[[ 1.58 -3.85  0.39 -4.95  4.65  1.95 -2.08]
 [-0.92  1.92 -1.22  4.78 -4.84 -2.80  2.75]
 [-0.50 -1.27 -2.51  4.37 -4.28 -4.25  3.28]
 [-0.69  0.11 -1.92  3.18 -4.58 -3.72  2.55]
 [-1.37  2.92 -0.81  4.35 -4.84 -2.25  2.11]
 [ 1.52 -4.55  0.16 -4.58  4.56  1.25 -2.15]
 [-1.48  4.69 -0.02  4.52 -4.70 -1.27  1.79]] Answer: -2.15

[[-1.66  3.29  2.67  2.03 -1.86  1.86  2.34]
 [-2.22  0.25  1.57 -1.19 -1.27  1.27 -0.97]
 [ 4.30 -5.40 -4.47 -3.21  4.07 -3.74 -3.55]
 [ 1.71 -4.25 -0.94 -4.17  3.48  0.01 -4.35]
 [-3.50  0.52  3.24 -1.84 -1.67  3.13 -1.55]
 [-3.91  0.80  2.79 -1.47 -2.28  2.60 -1.20]
 [-4.67  1.21  3.38 -1.34 -2.77  3.38 -1.09]
 [-5.18  4.07  4.38  1.37 -4.42  3.73  1.80]
 [-1.12  4.50 -0.47  5.45 -3.78 -1.16  5.45]
 [ 2.52  0.69 -4.40  3.71 -0.78 -4.66  3.41]
 [-0.64  2.97 -2.64  4.67 -3.72 -3.33  4.57]] Answer: 3.41

[[ 0.67  1.84  1.48  1.46  0.65  0.38  0.42 -0.18  0.21  0.34 -0.78 -0.49
  -0.03  1.40]
 [-3.61 -0.19  1.18  1.06  1.41  1.72  2.24  1.97  2.33  2.50  2.76  2.63
   2.76  3.23]
 [ 2.36  2.61  1.73  0.50  0.46 -0.29 -0.87 -1.18 -1.28 -1.41 -1.15 -1.33
  -2.07 -2.29]
 [-0.29  0.39  0.43  0.12  0.32  0.19  0.00  0.37 -0.79 -0.36 -0.19 -0.40
  -1.03 -0.52]
 [ 3.84  1.46  0.20 -0.80 -1.00 -1.39 -2.72 -3.16 -3.56 -3.75 -4.12 -4.70
  -5.47 -3.14]
 [ 2.05  2.26  1.99  1.04  1.15  0.14 -0.24 -0.15 -0.86 -1.74 -1.81 -2.38
  -1.75 -2.74]
 [-0.97  1.73  2.24  1.61  2.02  1.82  0.96  0.18  0.21  0.19  1.11 -0.09
   0.64  0.49]
 [-2.02 -1.11 -0.71 -0.11 -0.52 -0.51 -0.90 -0.16 -0.25 -0.34 -0.31 -0.71
  -0.29  0.04]
 [ 0.69  0.32 -0.47 -0.46 -1.14 -0.86 -0.64 -0.54 -0.80 -0.93 -0.77 -1.35
  -0.68 -1.78]
 [-5.24 -2.10 -0.89 -0.16  0.32  1.02  1.16  1.88  1.51  1.90  2.28  2.64
   3.04  3.30]
 [ 2.68 -0.06  0.45 -0.58 -0.96 -0.58 -0.61 -0.19 -1.25 -0.99 -1.39 -1.12
  -0.78 -1.64]] Answer: 3.30

[[ 1.63  0.03  0.31 -2.61 -1.40 -0.58  0.57 -0.03  1.43  0.41]
 [ 2.65 -0.05  1.40 -3.90 -2.81 -1.59  1.66 -0.61  2.61 -0.06]
 [-0.15  0.00 -0.06  0.22  0.15  0.08 -0.08  0.02 -0.14 -0.01]
 [-1.15 -0.03 -0.07  1.89  0.90  0.30 -0.28 -0.07 -0.96 -0.40]
 [-2.84  0.03 -1.30  4.28  2.90  1.56 -1.61  0.53 -2.74 -0.10]
 [ 0.36  0.03 -0.17 -0.67 -0.18  0.04 -0.06  0.14  0.24  0.28]
 [ 1.43  0.03  0.21 -2.32 -1.20 -0.46  0.45  0.01  1.24  0.41]
 [-0.90  0.00 -0.26  1.41  0.83  0.39 -0.39  0.08 -0.82 -0.15]
 [-2.16 -0.01 -0.62  3.39  1.99  0.92 -0.92  0.17 -1.97 -0.38]
 [-0.26 -0.07  0.59  0.66 -0.15 -0.37  0.43 -0.39 -0.02 -0.57]
 [-0.65  0.01 -0.32  0.97  0.68  0.37 -0.39  0.14 -0.63  0.00]
 [-1.86 -0.04 -0.22  3.03  1.52  0.57 -0.54 -0.05 -1.59 -0.57]] Answer: 0.00

[[-2.03 -3.54 -3.34  1.49 -1.07 -1.15 -3.43 -0.14 -0.45 -0.38 -1.37  3.26]
 [-0.03  0.72 -4.65  1.10  1.19  3.42 -0.11  0.52 -1.37  0.76  0.62  1.20]
 [-3.29 -0.03  2.58  4.29 -3.17 -0.37  1.03  1.05 -1.41  0.18  0.66  0.18]
 [-1.47  2.53 -4.32  0.15  1.78  0.45 -1.39  0.32  2.09  1.18  2.36  1.19]
 [-0.93 -2.99  0.94  1.21 -1.39 -1.39  1.10 -0.35 -1.12 -0.10 -0.09  0.93]
 [ 2.57 -1.70  0.73 -0.50  1.57  3.58  0.47 -0.13 -1.44  0.82  3.33 -2.57]
 [-0.19 -0.14 -0.93  1.84 -0.31 -0.69 -2.26 -0.81 -2.33  0.94 -1.60
  -2.19]] Answer: -2.57
---
[-4.96 -1.74 -3.94 -3.63 -3.41 -2.26]: -4.96

[[ 1.45 -0.66 -1.83 -1.97 -2.09 -0.03 -0.06]
 [-1.12  0.71 -0.09 -0.70  2.88 -0.10  3.79]
 [ 3.23 -4.28 -1.14 -0.74  1.87 -1.43  0.48]]: 1.45

[-3.16 -2.17 -5.03  2.82 -5.73]: -3.16

[ 0.01  0.75 -0.19  5.37 -5.20 -0.03]: 0.01

[[ 2.38 -1.34  3.60 -0.57]
 [ 1.97 -2.27  2.99  5.49]
 [-1.56 -3.24  3.46  3.30]]: 2.38

[[ 2.69 -0.35 -0.37 -0.62 -1.45  4.34  5.40]
 [ 1.52 -0.38 -0.37 -0.96 -0.46  1.46 -0.67]]: 2.69

[-0.78  5.78 -0.90  5.18 -3.28]: -0.78

[ 2.42  4.99  0.00 -0.63]: 2.42

[-0.67  4.37  3.32 -3.00  0.10 -5.50]: -0.67

[ 2.32  2.93 -5.45  5.75]: 2.32
---
 35  -41  -19  -18 ⇒ 35, -41

 573  -238  -393  -819  -424 ⇒ 573, -819

83  93  46  48  14  56  48
40  45  47  47  41  47  49
31  57  48  49  38  49  46
⇒ 93, 14

76  66   3  95 ⇒ 95, 3

-40  -44   33   17   14  -27  -43 ⇒ 33, -44

 149   127    68   142  -522  -498
 303  -524  -273  -507   632   185
⇒ 632, -524

152  108   98  219  134   42   76
 26   99  201  211  105  124   17
⇒ 219, 17

2682  2649  5128  6681  3460
8402  9565  7050  4209  8706
⇒ 9565, 2649
